Rows are one point carried round by a steady rotation, each followed by how many ticks it has turned.
The counts run from 0 to 272.
[  1  14   7 -19 -11  -4   9   9  28  30  26   2   2   2   1 -12 -39  -6
  10  -8 -16  14  22   0   2 -29  11 -16   2  -8   0 -28  24  -6  21 -11
  12   2  38   5  36  -9  -5  30  14  23 -39   9   7  18  13  37   2 -18
   5 -17  -6   6  -9 -17  54   2   9 -20   6 -12  39 -24]
12
[  5  -9   2 -13 -28  12  21  -4  62  12  -1   6  16 -11  -5 -19 -41 -10
 -28  14 -10   6  11   7  18 -21   7 -39  -3   7  -4 -18  25  -7  11 -21
  14  -7  27  -5  23 -17 -10  20  -1  24 -41 -10 -12   9   7  33  -4 -17
  15 -12   2   3 -24 -21  34 -11  -2 -34   3  -3  31 -20]
225
[  5  21 -27 -19 -16  -3  13  -6  24  30  21  -9  10 -31 -16 -10 -10  16
  -6  -5  -4  -4   6   7   6 -39  17 -43  12  14   1 -27   8   3  -1 -25
  -6  -5  21  -3  -2 -35  25  26   9  22 -39  -4  -3  10 -10  44  21  -4
  -7   2 -13  26 -27 -22  14  10   2 -30  17 -10   4  11]
55
[  6  12 -16 -20 -12   6 -12 -20  56  24   3  22  13 -13 -16  27 -51   2
 -19  -6  -6   7   3   7   5 -24   7 -28  -4 -10   5 -21   7  -3  -3 -28
  25  10  20 -24   9 -33  18  25  -7  28 -40  -3  -8  11   7  20   4  -9
   6 -11   4  33 -23 -25  34   7   7 -25  23 -13  29 -11]
187
[-13   4 -13   0   5   9  21   7  20  -6  18   5  -4  -8 -24 -30 -39  -7
  -2 -17 -23  -9   5 -11 -10  -9  29 -37  -2 -24  10 -45  17   1  19 -15
  -5  -3  41 -12   9 -18 -17  28  11  30 -39  -4   5  -1  -2  29  -7  -5
   9  14  14  22  -9 -19  18  -7  30 -24  33   9  28  20]
43
[ -1  12 -22 -32   7  -1  -5  -1  33   5  20   4   5 -25  -9 -34 -20   0
   4   4 -20   8  18   9  -5 -32   1 -33   4  -8   9 -38  22  -1   6 -29
  -4   3  31  -4  12 -10  -3  21   6  37 -39   1  11  22  -5  27  -8   6
   3   3 -16   2 -16 -30  35  -8  14 -31  29 -19  29   2]
49
[  9  13 -14  -2 -11  -5  18  12  25  28   1  -8   3  -1   1 -24 -59  -8
 -10 -24 -14  18  -4 -13   4 -24  14 -16 -33   2   5 -34  -1  -2  -3 -33
  -6 -11  29 -15   1 -27   4  17  14  -1 -40  18  -9   1 -18  29  -3  -3
  -4   0   5  35 -19 -14  31  16  28  -6  16  -7  47   1]
1
[ -6 -16  -5 -15  -5  -6  17   7  16  20  19 -21  -1  -6  -4 -40 -39   5
  -8 -10 -12   1  10  -9  15 -38  11 -31  -5  -8 -18 -40  18 -18   0  -6
   4   4  30 -22  15 -29 -31  22   2  14 -42   0 -21  37  -1  20 -22  -7
  -6 -11  -4  24 -16 -28  30   9  22 -11  12   8  25  13]
173
[ -4  -8 -18 -13 -19  13  12 -12  49  14   5  -2  -1 -12   7 -12 -41  -6
  12 -11  -6 -14   4  -3   7 -22   8 -37  -9  11  18 -60  21  -1  11 -25
   4 -25  18   3 -16 -26  11  26   4  18 -37   1 -11   9  15  35 -23  -8
  37 -13   3 -10 -12 -17  29  -7   2  -5  18   6  26 -28]
217
[ -3   1   2 -16 -27  -6   9 -14   6  17  19  -1 -19 -17   1  -9 -47  19
  12 -31  -3  -5 -15 -19  -6 -20  14 -39  17  16  -2 -32   9  -2  18 -15
  24 -17  44 -10 -14 -28   1   3  28   8 -45   8 -35  29   0  28  -2  -4
  12  -6 -12  27 -20  -4  33   7  14 -22  18  14   6   8]
272
[  3  -8 -10 -23  -5  15  36   2  27  21  21 -11   9  -4 -12 -35 -28  -7
  -9  -4 -24  21  26 -18   7 -21  10   1   9 -14   3 -21  14 -18  12  -6
  11   8  28   5  23 -26 -19  39  18  10 -38 -16  -1   7  -5  36 -28 -28
  -5 -11 -15  15 -16 -15  42   3  27  -7   0  14  29   1]
166
[ -7 -10  -8 -26  -7  -1  -5  -7  19  23  22 -11  -9  -8   2 -23 -42  11
   8 -18   3  -4   5 -12  15 -39   8 -44   4  -9  -9 -49  19  -3   3 -16
  10  -6  34 -29  -3 -25 -18  10   4  17 -34   3 -30  38  11  20 -25   5
  10  -7  -1  24 -13 -33  29   1  17  -7  25   3  10   9]
176
[  9 -13 -12 -10  -5   9  24  -9  34   2  -3   8  11 -12 -21 -11 -44 -16
 -12 -21 -19  13  14 -18  -6  -4  25  -5 -11 -11   3 -34   1 -12   4  -9
  22 -12  32 -19  10 -24  -6  40   5  19 -40  -4  -9 -12 -17   6 -12 -25
  -8   2  12  24 -27 -16  32  23  15 -20   8  26  42   2]
35
[ -7 -12 -19 -14 -26   6  29   0  53  -1   7   0   4 -14   6 -19 -53   0
   7 -15 -25   9   0 -12  -9  -3  10  -6   5  11   6 -34   4 -10  20 -21
  23 -19  35  -1 -19 -17   9  33  10  16 -40  -6  -8   4   3  21 -14 -19
   8   2 -10  -3 -30   3  34   4   7  -8   2  32  41 -14]
125
[ 30  -8 -24 -32  -8   6  25  -7  26  21  21  -8  15 -19 -17 -19  -3   9
  11  -3 -17   5  16   9  17 -37   6 -20 -17  -2  -2 -52  19 -31  -9  -8
  -7 -13  22  -9   7 -40   5  21   6  10 -42   6   3   2   1  38  -5  -3
 -17 -20 -10  14 -13 -33  33  17   1 -19  17  -2  28   7]
206
[ 21  -2 -25 -31   2   2  29  -2  28  12  21  -2  12 -24 -26 -29   0   2
  18   3 -23   6  15  18  -4 -34   6  -6  -8  -6  10 -37  23 -27  -3  -4
   5  -8  27   2   9 -22  -3  26   9  12 -42   7  11  -1 -14  29  -4 -14
 -26 -16 -18  14 -10 -23  44  15  13 -14  29  -3  31   7]
203
[  2  14 -14  -3 -19  -1  26 -16  24  26   8 -12  -6 -19 -22  -6 -35   0
  15  -8  -4 -23   2 -11  -5 -29  14 -30  16  24  16 -25  14   5   8 -13
   3 -12  18  10 -10 -40  17  32  22   0 -33   5 -32  -6 -16  51   8 -18
   1 -20 -12  28 -31  -4  30  11  17 -20  29   3   7 -14]
62
[ -6  -4   5  -3 -28   6  40   4  53  15   6  -3  11 -15 -12 -28 -43 -10
 -32  12 -11   2   6  13  15 -11  17 -32   3  17  -5  -2  28 -16  18 -18
  15   0  32  -9  22 -18 -10  30   9  20 -38 -10 -16   4  -1  27   3 -25
   7  -2   3   0 -27  -9  27  -3   7 -32   2   3  33  -2]
226
[ 17   4  -9 -28 -37   9  32   4  35  19  36 -15   7 -19   1 -25 -18   0
 -10   4 -28  23   3 -14   7 -15   7 -23   9  -7   2 -21  16 -18   9 -16
  17   3  41  13   3 -25   5   5  10  16 -40 -23  17  18   8  61   2 -14
   1   1 -20  23 -12  -9  32  -4  11 -15   5  15  11  13]
261
[ 14 -10   2 -10 -27  24  17  -2  49  11   3   0   8  -9  -5 -14 -33   5
 -34  20  -5  -7  -1   9  27 -17  19 -53  -5   6  -9 -19  21  -9  18 -13
  13   1  42 -10  12 -32 -16   8   2  13 -37 -10 -23  10  -6  44   8  -6
   5  -8   2  20 -22 -20  18 -13  -8 -40  17  -2  20   2]
228
[ 15  20  -3   7 -32   9  17   1  40  23  -6   1   4  -8 -16   1 -52  -8
 -22 -15 -13   0 -13   4  -2 -10  16 -40  -9   8  15 -18  13 -14   4 -30
  16  -2  32  -8  -7 -31  10   8  15  10 -40  -7  -4   2 -11  45  28  -3
  11   8  14  47 -15 -11  25   7  25 -11  27  -3  25   7]
96
[ 13  11  -5 -19 -22   4  18  13  38  -6  18 -16  -3   5   6 -27 -45 -15
   0  12 -27   5   2 -14  -6 -20  -2 -18   1 -19   5 -50  24  -2   5 -18
  15  -9  25  20  -9 -10  -3  29  -2   7 -27  -1  19  11  -5  52  -8 -19
  10 -12  -4  11  -6 -20  45 -26  16   3  28   1  35 -15]
255
[  1 -11 -11 -17 -14  18  38   0  21  31  26  -8   0  -8  -9 -22 -17  -3
  -7  -7 -25  21  25 -17  12 -12  19 -11   7 -13   4 -23   9 -21  18  -7
  12   8  35   8  14 -38 -11  19  13  17 -42 -26  -4  16   0  43 -22 -27
  -1  -4 -11  24 -16 -15  27   5  21 -10  -2  16  17  18]
167
[ 20  -3   2 -20 -19  -1  28   0  25  10  24 -23   2  -6   5  -2 -29  19
  23   0  -8 -11  -5   1  17 -28  13 -27   0  -3 -30 -62  13 -14   1  -7
  10 -21  24 -10 -25 -31   8  24  -1   1 -33  16  -5  19   9  41   1  -3
 -22 -29 -10  13 -14 -17  28   7 -15  -9  15  15  24   7]
116
[  6  22  -1 -11  -7  -1   3  10  26  25  16   0 -10  10   6 -15 -54  -9
   7 -18 -13   5  12  -6  -1 -25   9 -22 -15  -8  11 -37  26   1  18 -20
   8  -4  37  11  16 -14 -14  10  18  16 -40  21   2  11   0  43  -4 -15
  24 -15  -4  12  -6 -18  51  -3  19  -8  21 -17  44 -27]
8
[  9  -5   3  -2 -11  16  15   7  33   1   5   5   6  -7   4 -32 -52   2
 -23   4 -14  12  -4 -15   9 -10  14 -46 -20 -22 -15 -37  15  -8  21 -24
   7  -3  40 -23  22 -20 -32   4   4  16 -41   0 -17   5  -9  35   1   4
   1  -5   1  21 -25 -14  25 -11   2 -36  23  -1  36   6]
135
[ 24  18 -10 -19   2   5  31  -6  35  16   2  13  -9 -38 -18   5 -18  -4
   1 -14 -17   7   0   3   0  -4  17 -12   4  18   5 -30  -4 -13   6 -19
  27 -16  44  -2 -26 -41  25  28  23   9 -37  24  -4   4 -15  20   7  -8
   0   0  -6  33  -7 -27  30   5   0 -27   8   0  25  24]
242
[  3  20 -24 -33  -4 -14   0   1  38  18  20  -3  14 -33 -21 -26 -24   3
  -9   7 -17  11   8   7   4 -52   2 -29   1   9  -1 -28  18  -3  -9 -18
  -7  -2  20 -14  12 -18  15  34   6  28 -39   3   3  18 -12  28   8   2
 -14  -2 -22   7 -24 -29  38   2   9 -33  15 -19  23   0]
53
[ -3   6  -9 -23 -27  -6  36   8  31  13  32 -17   5 -11  -3 -44 -27   4
  -5   1 -34  23   8  -8  -1 -14   7 -11  22  -6   9 -18  19 -20  11 -13
  12  -1  34  11   7 -14  -3  25  13  18 -40 -18  19  13   5  48   0 -24
   3   5 -13  13  -7  -6  41 -10  23 -18   2   8  17   8]
260
[  3 -15 -17 -25 -28   9  13 -10  48  -2   7  -5   7 -12  18 -11 -52  -1
  11  -7 -18  15  -2 -12 -10 -14   1 -11  -7   1  -2 -53   6  -3   9 -21
  28 -21  24  -5 -17 -13   7  23   4  11 -36   0  -9  12   1  25 -17 -21
   8  -8 -15   0 -26  -5  43  -3   1 -12  12  26  37 -24]
124
[ 12  18   2 -23  -7   9  -2  -5  22  28  27  12  -1   2   4   3 -30   1
   6 -14 -14  10  23  -6   8 -28  14 -24   0 -19   5 -35  20  -3  27 -20
  10  13  40  15  24 -20  -1  12  16  22 -42   7  11  19  10  53   2 -10
  18 -16 -12  13  -5 -20  43  -8   3 -18  13 -21  32 -19]
11
[ 26 -12 -19 -20  -4  14  13 -18  51   3  -2  13  11 -14  -9  -3 -42 -12
  -6 -11 -11  19  15 -22   0 -13  11  -9 -16 -14  -3 -41   3 -11   2 -14
  24 -13  29 -22   4 -28  -6  28   0  19 -41  -6 -14  -5 -12  12 -19 -23
  -3  -7   5  28 -29 -21  29  19   9 -22   7  20  37  -9]
34
[-12 -12  -9 -12  -9  17  31   6  36   7  23  -2 -16 -18 -15 -23 -24   9
   6  -6 -11 -18   1   7  12 -12  22 -35  10  10   4 -39  12 -14  12 -18
  12   3  41  -8 -24 -41  -7  28   4  11 -35  -1 -10  25   7  27 -27  -6
   6  -2   0  14   1 -27  10 -12  18   0  29   7   8  44]
81
[  7  28 -14  -1  -4   6  26  -2  19  29  11  -8  -2 -13  -7  13 -37   8
   3 -10 -12   2  -1 -10   3 -20  22 -18   5   4  -9 -28 -11   9   0 -36
   4   5  27   0 -16 -43  26  45  18   9 -31  12  -6   9 -18  38  15  -4
 -13  -6  -9  39 -35  -8  26   5   7 -25   7  -6  21   8]
152
[ -6  -9 -13 -14 -22   0  27   2  32   2  10 -23  -3  -9  11 -19 -57   7
  25 -12 -16  -2  -9  -3 -12 -15  16 -12   5  14  -2 -49  12  -2   9 -13
  18 -24  30   0 -27 -15  10  38   6   7 -40   7 -13  11  -1  25 -16 -18
  -2  -8  -7   0 -20   0  38   6   6  -4  15  26  34 -14]
121
[  2  31 -14   1  -7  20  19   2  19  23  10 -10  -4  -3  -2  10 -47  -2
  11  -4 -10 -13   3 -19  -3 -21  22 -14  12  -5   1 -31  -8  13  10 -21
   0   0  28  16 -23 -45  18  42  12   0 -31   2  -8   4 -15  51   3 -17
  -1 -13  -5  39 -26  -5  29  -4  22  -8  29   5  14   0]
156
[ 21  28 -11 -39  10  -3  -1   0  28  14  14  10  -9 -22  -7  -2 -25  13
   3  -7 -10  23   5   2   5 -29   2 -19   4   2  -9 -34  -1   5  10 -30
   7   3  37  -9   0 -24  11  17  21  20 -39  25   2  28 -13  19   3   5
 -14  -4 -26  14 -22 -28  43  -3  -7 -36  14 -21  31   0]
146
[ 19 -12 -16 -20 -29  25  14 -18  56   2   5   5  15 -15  17  -4 -41   5
  -7  -6 -24  20   4 -17   6  -3  10 -20 -11  -3  -1 -45  -2  -6  11 -26
  25 -16  34  -9  -6 -23   6  10   7  12 -44 -17  -6   2   8  32 -16 -19
  13 -11  -5  10 -26 -10  34   1  -1 -17   4  26  32 -16]
127
[  6 -18 -22 -31  -8   1   7  -4  41   6  11 -13  -3  -9   1  -9 -55   7
  25  -7  -4   2  11 -10 -13 -32  19  -1  13  12  -6 -44   7   3  11  -1
  18 -14  40 -10 -17 -14   0  33   6   5 -26  10 -19  10 -12   4  -9 -18
 -12  -7 -15  26 -27 -18  37  12   6 -15  24  21  26 -17]
27
[ 11   4  -4 -29   3   7  26   2  31   9   0   9 -16 -37 -13 -15 -23   6
  16 -11  -8   0  -5   9 -10 -15  26 -23  16  22  10 -20   8 -11  17 -12
  27 -12  58   3 -18 -28   2  16  27   6 -33  23 -15   9 -16  21   5  -9
  -2   3 -12  26 -10 -23  34  -1   2 -30  25  -5  23  23]
238
[  1 -14 -15 -25 -15   9  14  -5  28  19  20 -16  -7 -10   9   8 -38  25
  27  -8  -3 -15   8 -11  -2 -26  30 -21  24  11  -4 -41   6   4  23  -2
  12  -9  50  -3 -24 -30   5  23  12  -2 -25   0 -19  19  -2  29   2 -19
  -9  -4 -15  36 -26 -15  23   9   5 -16  25  22   7  -1]
25
[  6  -1  10 -18 -32 -16   0  -1  16  11  16 -14 -15  -9   1 -27 -56  14
   5 -14  -7   2 -16 -12   4 -35  -2 -37  -6  13 -17 -38  21  -3   6 -13
  20 -17  30 -23  -2 -19 -14  -3  13   2 -40  15 -36  26  -5  27  -3  -1
  -4 -15 -13  27 -21 -10  40  10  11 -16  18   8  17   0]
270
[  0   9 -22 -36   3  13  -3  -3  28   3  26  13   2 -29  -6 -22 -18   7
  -1  -4 -16   8  14  -1  -2 -25  15 -42  11 -10  21 -50  19   0  13 -29
  -1   5  44  -2   3 -23   5  16   7  35 -44  -5  17  17  -2  38  -3   3
  10   6 -11  14 -14 -32  22 -19  15 -28  31 -15  17  16]
48
[-12  -9  -6  -9 -28   2  27  -3  65  15   6   4  12 -13  -3 -28 -38 -14
 -17   5 -19   3  13   5   8  -6   9 -25  -1  21   9 -16  24 -10  19 -24
  19 -11  24  -4  16 -14   7  30   8  28 -37  -9  -7   1  11  25 -12 -27
  24  -3   1  -7 -17  -5  38  -3   8 -20   2   8  33 -21]
222
